Each named move below is a turn or a mirror, shown by a few rows before and after it. Which moves, in which order, take the first row of each later pair to the second? The first pair is answered.
k509 (before -> after):
[ 0.24  1.40 -0.43  0.86  0.50 -2.10 -0.37  3.55 -0.99  3.78]  ->  [ 1.32 -0.85  0.48 -0.01  1.51 -2.82 -0.67  3.93  0.03  2.59]
[ 1.75 -2.89  0.15 -0.97 -2.52 -3.33 -1.97  2.11  1.10  0.46]  ->  [-0.06  1.67 -1.41  0.69 -4.43 -1.77 -1.18  1.49 -0.89  2.35]
[-1.52 -0.26  2.05  1.95 -0.54 -0.19 -1.67  0.75 -1.73 -2.04]  ->  [-1.54 -0.31  2.17  1.90 -0.46 -0.26 -1.60  0.83 -1.74 -2.10]
k390 (before -> after):
[-1.33  3.82  4.54  0.63  2.63 -0.24 -0.75  1.12  0.20  0.43]  ->  [-1.98  3.58  3.37  1.21  2.84 -0.15 -0.48  2.52 -1.54  0.14]
[ 0.25 -1.27 -1.23 -3.13  0.90  2.17 -0.12 -2.12  2.35 -0.60]  ->  [-1.03 -1.35 -3.48 -1.87  1.72  2.02  0.41 -0.26 -0.78 -1.05]
[-1.36  0.44  1.49  0.62 -1.16 -0.59  0.01 -2.58 -2.19 -1.81]  ->  [-1.10  0.47  1.61  0.68 -1.36 -0.44 -0.02 -2.71 -1.83 -1.56]
[-2.33 -1.17 -2.95 -2.07 -0.78  0.80  0.36 -2.41 -1.11 -2.35]  ->  [-1.67 -1.11 -1.56 -2.97 -1.27  0.94  0.19 -3.94  0.80 -2.03]
k904 (before -> after):
[ 1.23  0.24  4.30  0.39  1.84 -0.58 -1.41  2.04  0.73 -1.05]  ->  [ 0.61 -2.23 -2.02  1.82 -1.78 -1.30 -0.86  1.56 -3.10 -0.24]
[-1.36 -0.46 -5.31 -1.19  2.30  2.96  0.68  0.52  2.03  0.63]  ->  [-1.14  0.67 -2.77 -1.88  3.68  3.18  0.41  0.70  3.55  0.38]
[ 0.76 -0.66 -1.81 -0.81  2.04  0.56  0.88  1.94  0.29 -0.22]  ->  [ 0.92 -0.50 -1.60 -0.81  2.26  0.57  0.81  2.03  0.45 -0.45]
[ 0.56 -1.09 -2.98 -1.48  1.01  0.54  0.09  0.60  2.47 -0.40]  ->  [ 0.58 -0.96 -2.43 -1.73  1.41  0.73  0.04  0.71  2.70 -0.70]
k975 (before -> after):
[ 0.80 -1.90  1.06 -0.46 -1.49 -0.43 -0.57 -1.78  1.28 -1.31]  ->  [-0.85  1.35  0.92 -0.70  1.38  2.25  0.26 -0.46  0.37 -1.78]
[-2.58  5.65  1.30 -0.65  5.14  2.83  0.40  1.27 -1.45 -2.72]  ->  [ 4.48 -2.33  2.44  0.35 -0.55 -5.53 -1.22  3.53  2.96  1.11]
[ 1.33 -1.55 -0.56  0.37 -2.03 -3.41 -0.66  2.01  0.18  1.70]  ->  [-2.87  0.23 -1.35 -0.20 -1.21  0.09 -0.35 -1.97 -2.98 -1.36]
Now pairs of rows:
(two moves a pair)
[ 0.74  3.60  4.55  0.40 -0.97  0.73 -0.53 -1.26  2.33  2.47]  ->  [ 0.98  0.69  4.83 -0.33 -2.11 -0.20 -1.04 -3.00  2.36  1.18] => k975 then k509
[-0.65 -0.31 -0.10  1.34 -1.79 -0.61  0.57 -0.80 -2.48 -0.50]  ->  [ 0.54  0.91  3.06  0.59  0.06 -0.73  0.06  0.14  0.10 -0.47] => k904 then k975
[ 1.64  0.52  0.53  0.90 -2.95 -1.51 -0.40 -0.60  0.74  2.52]  ->  [ 0.99  3.27  0.51  0.85 -0.80  0.18  0.09  1.25  0.55  2.73] => k975 then k975
[ 1.16  0.21  0.05 -0.57  1.99  3.52  0.40  0.00  1.27 -2.72]  ->  [ 0.24  1.12 -2.54  0.65 -0.02  3.97  1.05 -0.32 -0.65 -1.69] => k509 then k904
[-1.06 -3.63  1.84  0.38  3.72 -1.00 -1.33  1.70 -3.49 -3.73]  ->  [-3.01  5.49  1.74  2.29 -1.09  1.79 -0.39 -1.91 -2.83  1.04] => k390 then k509
[ 4.03 -1.86  0.20 -1.88 -1.10 -1.66  0.62  1.79  0.00  1.68]  ->  [ 0.67  0.90 -1.44 -0.59 -3.47  0.32  1.13 -1.75 -3.03  1.55] => k509 then k975
[-0.53  3.31  0.21 -0.05 -0.28  0.75 -0.12  1.56  3.33  3.89]  ->  [-1.91 -2.48  0.82 -2.10 -1.29 -0.10 -0.98 -3.96  2.36 -0.52] => k509 then k975
[ 0.47  0.08  1.97  0.75 -4.13 -1.46 -1.91 -2.39 -1.49  0.46]  ->  [-0.82  0.19  0.69  1.90 -2.43 -1.26 -1.58  0.06 -4.47 -0.48] => k904 then k390
[ 0.37  0.04 -0.82  0.02  2.42  0.26  2.26 -0.02  0.38 -0.09]  ->  [-0.18 -0.47 -0.84 -0.07  1.73  0.25  2.19 -1.65 -0.39 -0.89] => k975 then k975
[-0.93 -2.29 -2.69 -3.94  1.20  3.81  1.00 -1.98  0.34 -2.03]  ->  [ 2.31 -1.87 -0.43 -3.76  2.70  1.95  0.74  2.56  3.73  0.14] => k904 then k975
[ 0.01  0.86 -0.46  1.18 -1.82 -0.30  0.23 -0.26 -0.21  1.07]  ->  [-0.30  1.72  0.05  1.31 -0.54 -0.11  0.38  1.07 -1.15  0.51] => k904 then k390
[-1.40  1.82 -2.00  1.44 -1.36  0.51  0.12 -0.53 -2.01  0.73]  ->  [ 1.22  0.53  2.24  0.92 -1.37 -1.52 -0.75 -0.09  1.85  1.45] => k904 then k975
[-1.00 -4.43 -1.44  1.82 -1.08 -2.80 -0.97 -1.44 -0.91 -0.01]  ->  [-1.45  1.46  2.23 -0.78  2.15  1.37 -0.54 -3.15  3.21  0.11] => k975 then k390
[-1.59  3.87  3.54  2.56  0.67  0.92  0.08  0.72 -1.08 -0.65]  ->  [ 0.58 -4.46  1.70  0.64  1.10 -2.00 -0.57  1.18 -1.12 -3.14] => k904 then k509
[ 1.60  2.02  1.94  3.06  0.12 -1.19 -1.28  4.31  0.31  2.54]  ->  [-1.15 -2.62  1.92  1.67 -2.91 -1.00 -2.15 -3.41 -2.26 -1.82] => k509 then k975
[ 2.80  0.58 -1.14  1.03 -1.30 -0.55  1.29  0.53  3.81  0.87]  ->  [ 0.83  3.19 -1.43  0.82  0.86  1.97  1.90  0.38  2.84  0.01] => k975 then k975
[-3.30  0.17 -1.68  0.05  1.42  3.13 -1.34 -0.42 -1.70 -1.67]  ->  [-1.32 -4.10 -1.46  0.10 -1.96  0.15 -2.16 -1.83 -0.58 -1.18] => k975 then k975
[ 2.00  2.49  0.91 -0.43 -2.62 -0.34  0.18 -1.20  3.62  3.94]  ->  [ 3.15 -2.30 -0.19 -1.51 -2.28 -1.71 -0.28 -1.14  3.60  2.48] => k904 then k509
[-0.58 -2.53 -4.31 -0.25 -0.63  0.06  1.95 -0.91 -2.49  0.50]  ->  [ 0.35  1.90  0.39 -0.98  4.42  1.78  1.85  1.96  1.12  0.90] => k975 then k904
[ 0.36  1.22  3.66 -0.58  3.43  0.82 -0.24  2.08  1.89 -0.57]  ->  [-1.73  1.56 -3.33  1.91 -1.17  0.93  0.67  1.60 -3.07  1.31] => k509 then k904
[ 0.31 -0.88 -1.00  4.71  0.15 -2.50  0.60  3.51 -5.09 -2.71]  ->  [ 1.77  4.84  3.56  3.36 -3.89 -0.89  0.47 -2.29  1.77  1.09] => k390 then k509
[ 3.00 -0.32  1.64  1.83  2.62  0.40  0.16  2.67 -1.48 -0.85]  ->  [ 3.02 -2.18  0.64  2.59 -1.74 -1.32 -0.10 -0.03 -2.35 -0.07] => k509 then k975
[ 0.12  1.60 -1.57 -0.07  2.65  0.72  0.99  3.64 -0.79  0.28]  ->  [ 2.14 -1.73  2.80 -0.94  0.70 -1.94 -0.59  0.71  2.23 -0.53] => k975 then k904
[-2.01 -2.06 -1.88  0.01  0.30  1.04  0.16 -0.64 -3.44 -3.13]  ->  [ 2.53  0.09  2.47 -1.35  1.48  0.35 -0.02  1.97  4.02  0.06] => k975 then k390
[ 1.23 -2.71 -1.23 -3.42  1.95  1.45 -3.11  0.71  3.72 -1.72]  ->  [ 0.67 -1.78 -1.16 -3.58  2.91  2.24 -2.86  0.77  3.24 -1.88] => k975 then k975
[-0.50  2.30  2.59 -1.57  1.06  1.69  0.07 -2.27  2.22 -0.02]  ->  [ 0.78 -1.46 -3.08  0.00 -3.25 -0.93  0.41 -1.27 -0.15  1.86] => k975 then k904
[ 3.55 -4.26 -2.45 -4.39  5.29  1.32 -0.42  0.20  1.81 -4.13]  ->  [ 5.84  0.56 -5.23  0.64 -2.68 -2.05  0.07  3.54  1.78  4.44] => k509 then k975
[-1.72  0.19 -1.27 -1.65  2.38 -0.10  0.46  0.04 -1.12 -3.28]  ->  [ 0.73  0.38  1.04 -2.45  2.38 -0.82 -0.11  0.56  2.74 -1.71] => k390 then k975
[-0.27 -0.46  3.69 -1.22 -0.66 -1.21 -0.15 -0.62  0.84 -0.78]  ->  [-2.02 -0.93 -1.17 -0.32 -2.04 -0.63  0.61 -0.82 -2.69 -0.59] => k975 then k904
[ 0.86 -3.16 -0.82 -0.55 -1.24 -0.91 -0.50 -1.91  0.91 -0.64]  ->  [-1.06  2.51 -0.37  0.84 -1.95  0.97 -0.01 -2.24 -0.06  0.93] => k904 then k509
[-0.47  2.34  2.83  2.43 -3.12 -1.14 -0.70 -0.84  0.68  2.02]  ->  [-0.75 -1.71  0.31  3.07 -0.31 -2.66 -0.69  3.11 -3.16 -0.33] => k509 then k390
[-1.67 -0.32 -0.20 -1.02  1.69  3.13 -0.44 -1.70 -0.06 -2.95]  ->  [ 1.71 -0.37 -0.73  0.13  2.37  1.10 -0.21  3.93  1.77  0.53] => k904 then k975
[-2.63 -0.10 -1.66  1.38 -4.40  0.77 -0.32 -2.09 -1.69  1.23]  ->  [-2.18  4.02 -0.39  0.99 -1.16  2.75  0.45  0.90  0.69  2.57] => k390 then k975
